128 stands for zero in the data rows.
Some points:
[119 120 124 133 132 153 133 146 137 133 126 135 125 119 157 140 150 122
 121  89  79 110  97 110 116 132 110 121 113  95  87  73  64  81 120 121
 132 156 171 174 165 146 128 105  88 115 133 131 152 155 155 153 139 114
  99 120 115 119 137 120 136]
[ 92  74  71  67  81  96 126 122 141 146 170 149 125 148 163 130 155 173
 178 180 159 136 156 158 121 142 138 137 147 148 175 152 152 165 155 150
 138 134 149 151 167 159 199 173 164 153 150 144 132 138 126 133 116 126
 113 111 117 109  99  95 100]
[176 164 142 111  94  68  95 110 135 160 151 150 135 122 117 122 134 142
 145 113 107  71  55  44  62  83  93 100  96  94  95  72  90  83  90  70
  77  50  47  60  51  90 130 166 201 193 177 165 155 115 129 124 147 135
 131  87  79  62  64  76  92]
[ 84 109 109 125 142 136 146 138 123  94 122 118 128 128 155 155 186 173
 162 154 153 153 162 141 157 191 157 156 133 141 122 126 128 115 118 142
 155 152 129 130 116 124 124 127 148 136 134 152 159 157 165 137 145 123
  94 109  84  79  93 106 117]
[112 113 142 152 180 176 162 147 119 124 131 155 169 163 166 113 103  82
  52  96 116 130 120 115 101  80  50  31  27  73  94 110 131 134 141 115
 155 151 177 186 173 144 130 102  89  79 108 124 145 138 131 103  90  86
  84 121 161 174 179 186 156]
[133 143 168 158 170 142 102  93  56  64  65  88 107 117 126 134 114 105
 114 115 116 129 142 139 127 130 129 136 155 181 202 208 187 173 136 121
 105 122 131 141 161 151 138  79  71  48  28  35  48  58  58  62  78  85
 105 115 144 125 111  85  52]
[167 153 149 153 128 115 136 132 149 156 157 178 179 204 180 160 153 131
 130 129 140 140 140 120 127 115  90  82  97  92  95 114 133 125 103 135
 115 128 133 132 139 158 145 136 125 105  94 121  99 117 107  98  93 106
 134 149 150 147 158 174 181]
[162 143 135 121 111 110 126 107 110 122 114 102 105 112 143 166 176 184
 159 141 118  88  89  72  91  93 119 134 147 155 171 169 176 196 201 177
 178 138 129 109 110  96 107 122 111 122 117 115  90 110 135 143 170 161
 162 163 114 103 107 101 120]
[112 124 125 155 161 174 160 140 149 117 128 121 100  89  82  78  81 103
 115 126 134 150 149 142 105 100  74  82  86  94 110  97 104 116 119 109
  91 106 112 114 101 112  97  95  95 117 113 116 131 166 167 151 149 159
 154 151 137 152 133 133 142]
[110 120 105  81 108 125 131 142 144 145 117 138 140 152 129 160 186 188
 172 152 159 168 153 135 135 136 119 135 129 147 148 146 137 132 113 131
 107  96 126 124 121 143 146 117 110 103 126 103 120 119 129 145 118 139
 136 122 116 123 124 119 127]
[242 251 210 177 156 133 114 133 175 191 198 198 179 173 139 139 147 141
 150 161 163 149 141 153 137 169 188 202 213 198 209 179 195 205 209 201
 199 186 161 138 117 100 124 129 143 156 152 130 135 122 119 120 127 131
 102  99  96 102 115 116 138]
[ 84 109 130 121 138 120 103 124 118 120 141 141 128 127 141 122 128 126
 117 133 121 136 150 167 195 190 174 157 136 108  94  93 101 130 156 182
 145 126  86  55  43  54  81 123 145 174 198 177 154 131  80  66  65  62
  69  62  73  73  72 105 125]
[ 72  97 124 127 130 166 170 150 122 123 106 134 131 127 150 150 139 148
 168 166 188 167 183 172 188 149 167 170 151 172 146 133 112 103  80  76
  56 102 114 123 144 147 137 116 105 115 103 110 135 145 144 131 156 134
 118 136 149 151 148 166 161]
[128 117 117  95  77  84  73  91 110 113 131 145 154 142 146 145 151 153
 145 141 135 138  94  84 125 125 136 147 145 142 121 119 120 149 135 119
 125 137 127 146 162 170 175 190 191 179 152  92  77  69  72  75 108 125
 140 151 161 123 117 113 101]
[110 115 134 133 151 119 119  82  86  90 135 143 156 172 177 184 174 155
 163 141 121 138 125 163 123 121 133 139 131 143 147 133 128 113 112  82
 112 123 132 144 157 162 120 115 119 114 127 132 125 132 124 139 116 112
 136 130 151 144 186 192 168]
[ 95  88  76  97 103 128 131 118 119 119 103 125 141 145 122 138 129 113
 120 115 115 120 138 173 148 145 129 136 107  84  95  86  93 101 128 143
 170 156 166 156 148 127 147 148 139 132 122 119 117 118 100 116 120 110
 114 129 116 130 127 108 112]
[255 224 173 140 122 126 167 191 202 203 197 149 100  60  49  64  87 114
 131 128 108  97  80  85  85 118 127 144 134 127 120 114 106 110 109 113
  95  86  77  81  95 111 131 160 136 115  59  24   0   0  16  78 121 168
 180 192 149 120 110 110 110]
[ 90  93 128 157 144 152 142 120 117  82  98 101  90 118 116 130 140 146
 132 131 133 138 146 121 111 126 148 160 148 160 153 152 132 115 136 131
 143 140 146 170 162 168 136 141 141 124  95 101  84  79  71  79  83  93
  91  92 106 115 104 107 122]
[123  89  95  99 121 134 149 165 177 153 146 143 132 126 149 152 158 165
 166 175 180 159 156 148 156 161 160 135 130 132 126 142 130 150 139 151
 156 151 145 175 142 105  92  85  73  77  87 109 144 165 172 188 185 177
 156 114 112  84  90 123 125]
[226 220 184 146 101  84  77  90 111 118 126 130 109 124 118 124 129 141
 108  89  58  31  20  32  29  73  79  96  64  69  52  61  74 115 136 152
 146 150 105  70  58  63  83  97 135 131 149 140 149 139 147 172 175 205
 183 166 175 166 150 174 184]
[142 140 161 145 131 139 128 123 129 135 129 128 102  88  85  74  82  97
  73 114 122 166 177 181 196 182 184 160 156 152 132 124 123 131 105 117
 134 117 146 121 131 139 141 141 136 137 152 162 146 142 164 126 140 127
 139 130 144 151 161 147 135]
[130 115  96 106  76  73  48  45  56  67  89 133 147 144 137  99  68  51
  42  71 118 143 160 147 130 107  92 102 131 166 187 206 179 118  77  36
  31  32  43  67  88  88  95  90  80  94 124 149 147 156 123 110  75  65
  69 124 139 174 185 168 143]
[137 123 113  98 116 102 127 149 147 177 146 107  85  72  66  77 118 106
 143 176 165 163 142 136 137 132 128 133 125 113 103 132 124 110 148 141
 139 129 113 108 127 123 139 141 155 147 132 137 115 137 138 164 180 160
 161 152 139 102 107 110 153]
[216 181 136 100  85  92 113 159 171 190 204 191 185 148 135 117 111 115
 111 104  89  93  80  64  82  57  72 105 124 158 156 181 185 183 191 193
 175 176 151 137 139 152 125 137 131 134 136 145 153 162 178 166 171 144
 135  94  78  86  80  89 117]
[ 99 101  87 117 113 119 137 124 133 147 144 127 128 152 149 167 141 138
 123 145 134 133 133 140 121  93 107 113  93  82 103 108 101 104 111 114
 119 151 129 147 152 144 148 146 116 118 141 128 129 114 142 121 104 128
 104  93  88 108 103 107 114]
[149 162 133 115 118  96 111  78  78 109 116 123 148 131 120 121 100  77
  69  88 103 100 145 157 159 155 149 121 117 118 113 129 123 144 158 175
 167 162 152 141 115 128 121 126 147 183 167 186 185 168 153 125 100 101
 113 125 131 142 146 145 154]
[146 160 141 140 125 124 128 109 145 119 110  82 108 113 108 106  98 102
 109 100 110 101 118 121 147 131 127 108 121 108 111 127 120 138 122 122
 132 123 131 114 132 114 109 122 132  99 122 106 110 124 113 105 117  87
 103  80  98 126 130 138 147]
[128 111 107 127 100 118 106 137 144 141 131 133 130 113 109 130  92 130
 132 135 145 172 166 170 158 166 178 161 147 138 147 160 163 161 177 150
 159 146 139 119 132 132 127 137 165 156 162 164 177 152 147 162 127 102
  99 124  95  99  92 138 114]
[ 84  64  42  42  87 112 126 151 159 137 113  88  82  75  78  93 126 140
 138 169 124  98  76  81  72  90 130 123 170 161 143 121 104  83  64  56
  73  86 118 128 147 164 159 140 124  98  69  66  76 106 124 138 153 172
 160 149 112 114 114 122 155]
[124 134 154 142 124 139 133 141 138 139 102 115  78  68  87 100 113 138
 165 128 133  86  76  76 101 100 127 119 135 125 111 104 136 137 148 206
 209 196 174 153 134 137 159 142 137 131 124 107  87 102  84 119 123 140
 138 131 100  81  81 100  93]
[125 155 167 175 158 162 147 150 147 132 130 125 152 154 171 197 202 187
 181 171 145 129 120 142 149 169 157 158 170 164 123 137 109  99 122 115
 124 138 137 133 144 154 155 176 170 178 173 162 120 130 114 125 152 165
 169 159 152 149 111  97  80]
[ 81  91 123 144 158 175 184 175 161 156 137 126 137 146 119 142 127 127
 123 118 119 120 138 142 159 155 155 144 126 115  94  96 106 123 116 121
 138 134 123  94  92  76  69  64 104 126 141 166 161 174 172 161 117  90
  85  73  81  70  94  96 113]
[ 70  94 104 145 176 155 163 159 116  99  76  60  47  65  50  53  57  74
  82  86 121 130 149 156 173 190 176 211 208 212 211 183 163 130 111 104
  93 116 139 163 177 170 175 164 139 118 136 138 155 148 161 162 163 168
 174 154 174 166 165 162 145]
[129 135 151 178 160 137 121 100  76  90 100 103 138 156 158 154 154 163
 157 160 130 129 112 129 161 160 173 171 174 147 137 127 125 108 132 140
 140 125 139 125  97  95  94 108  90 100 110  99 123  96 125 121 106 118
 136 133 130 159 134 124 107]
[ 97 107 114 123 152 141 121 114  98 110 103 110 130 141 166 118 107 128
 147 128 134 162 172 167 147 140 137 130 109 116  99 101 130 136 149 134
 138 154 141 149 142 127 103 120 130 128 116 150 133 125 121 103  95 131
 121 129 133 146 170 119 118]
[ 77  94 104 104 127 104  95 105 108 116 142 139 162 176 150 173 137 133
 123 120 126 123 128 112  96  78  52  39  65  43  56  85  89 103 110 138
 115 127 175 149 161 126 122 121  96 126 120 145 151 146 136 126 131 112
 106 123 140 146 140 138 109]
[ 93 121 143 152 163 171 157 165 154 157 153 143 152 141 160 154 148 147
 131 125 141 125 147 119 127 107 126  96  97  91 102  77  81  60  62  67
  97  99 101 125 142 147 144 135 133 105 107  99 114 115 117 131 158 155
 190 203 208 218 189 161 133]
[ 53  77  90 119 110 125 142 124 132  99  89  88 109 102 100  98 124 100
 116 128 154 172 151 170 145 130 128 115 129 136 146 149 177 161 145 144
 136 148 134 139 111 140 104 123 116 131 140 138 156 124 129 129 117 114
 118 118 130 141 125 101  87]
[152 105 116 119 111 127 130 144 117 125 135 136 133 129 117 125  97  97
 128 101 138 155 143 142 136 125  94 106 120 108 142 141 136 135 117 112
 117 109 105 137 120 108 128 107 127 135 139 145 149 160 162 142 140 127
 139 121 148 160 178 187 193]
[198 184 195 178 178 171 142 126 112 103 107 120 134 137 131 115 100  63
  80  82  63  73  91  93  88  76 103 103 116 114 143 153 150 146 118 112
  83  63  70  92 103 125 136 155 161 188 185 187 195 194 170 169 153 161
 160 186 192 182 190 162 143]
There is one direction along which these points spread out most. Take the direction at right angles to it along which they spread out most. Then take the direction at right angles to both along which they spread out most. Go by this last direction. For each point below, how far along it does it lie, from 0 to 99? 50 is the average, and the first point above lies past it. One standard deviation of the points above along it is 16.
[ 84  64  42  42  87 112 126 151 159 137 113  88  82  75  78  93 126 140
 138 169 124  98  76  81  72  90 130 123 170 161 143 121 104  83  64  56
  73  86 118 128 147 164 159 140 124  98  69  66  76 106 124 138 153 172
 160 149 112 114 114 122 155] 16
[149 162 133 115 118  96 111  78  78 109 116 123 148 131 120 121 100  77
  69  88 103 100 145 157 159 155 149 121 117 118 113 129 123 144 158 175
 167 162 152 141 115 128 121 126 147 183 167 186 185 168 153 125 100 101
 113 125 131 142 146 145 154] 73
[110 115 134 133 151 119 119  82  86  90 135 143 156 172 177 184 174 155
 163 141 121 138 125 163 123 121 133 139 131 143 147 133 128 113 112  82
 112 123 132 144 157 162 120 115 119 114 127 132 125 132 124 139 116 112
 136 130 151 144 186 192 168] 53
[123  89  95  99 121 134 149 165 177 153 146 143 132 126 149 152 158 165
 166 175 180 159 156 148 156 161 160 135 130 132 126 142 130 150 139 151
 156 151 145 175 142 105  92  85  73  77  87 109 144 165 172 188 185 177
 156 114 112  84  90 123 125] 57
[ 95  88  76  97 103 128 131 118 119 119 103 125 141 145 122 138 129 113
 120 115 115 120 138 173 148 145 129 136 107  84  95  86  93 101 128 143
 170 156 166 156 148 127 147 148 139 132 122 119 117 118 100 116 120 110
 114 129 116 130 127 108 112] 58
[128 117 117  95  77  84  73  91 110 113 131 145 154 142 146 145 151 153
 145 141 135 138  94  84 125 125 136 147 145 142 121 119 120 149 135 119
 125 137 127 146 162 170 175 190 191 179 152  92  77  69  72  75 108 125
 140 151 161 123 117 113 101] 39
[ 77  94 104 104 127 104  95 105 108 116 142 139 162 176 150 173 137 133
 123 120 126 123 128 112  96  78  52  39  65  43  56  85  89 103 110 138
 115 127 175 149 161 126 122 121  96 126 120 145 151 146 136 126 131 112
 106 123 140 146 140 138 109] 72
[ 97 107 114 123 152 141 121 114  98 110 103 110 130 141 166 118 107 128
 147 128 134 162 172 167 147 140 137 130 109 116  99 101 130 136 149 134
 138 154 141 149 142 127 103 120 130 128 116 150 133 125 121 103  95 131
 121 129 133 146 170 119 118] 58
[112 124 125 155 161 174 160 140 149 117 128 121 100  89  82  78  81 103
 115 126 134 150 149 142 105 100  74  82  86  94 110  97 104 116 119 109
  91 106 112 114 101 112  97  95  95 117 113 116 131 166 167 151 149 159
 154 151 137 152 133 133 142] 47
[124 134 154 142 124 139 133 141 138 139 102 115  78  68  87 100 113 138
 165 128 133  86  76  76 101 100 127 119 135 125 111 104 136 137 148 206
 209 196 174 153 134 137 159 142 137 131 124 107  87 102  84 119 123 140
 138 131 100  81  81 100  93] 42
[133 143 168 158 170 142 102  93  56  64  65  88 107 117 126 134 114 105
 114 115 116 129 142 139 127 130 129 136 155 181 202 208 187 173 136 121
 105 122 131 141 161 151 138  79  71  48  28  35  48  58  58  62  78  85
 105 115 144 125 111  85  52] 16
[ 84 109 109 125 142 136 146 138 123  94 122 118 128 128 155 155 186 173
 162 154 153 153 162 141 157 191 157 156 133 141 122 126 128 115 118 142
 155 152 129 130 116 124 124 127 148 136 134 152 159 157 165 137 145 123
  94 109  84  79  93 106 117] 65
[ 72  97 124 127 130 166 170 150 122 123 106 134 131 127 150 150 139 148
 168 166 188 167 183 172 188 149 167 170 151 172 146 133 112 103  80  76
  56 102 114 123 144 147 137 116 105 115 103 110 135 145 144 131 156 134
 118 136 149 151 148 166 161] 41
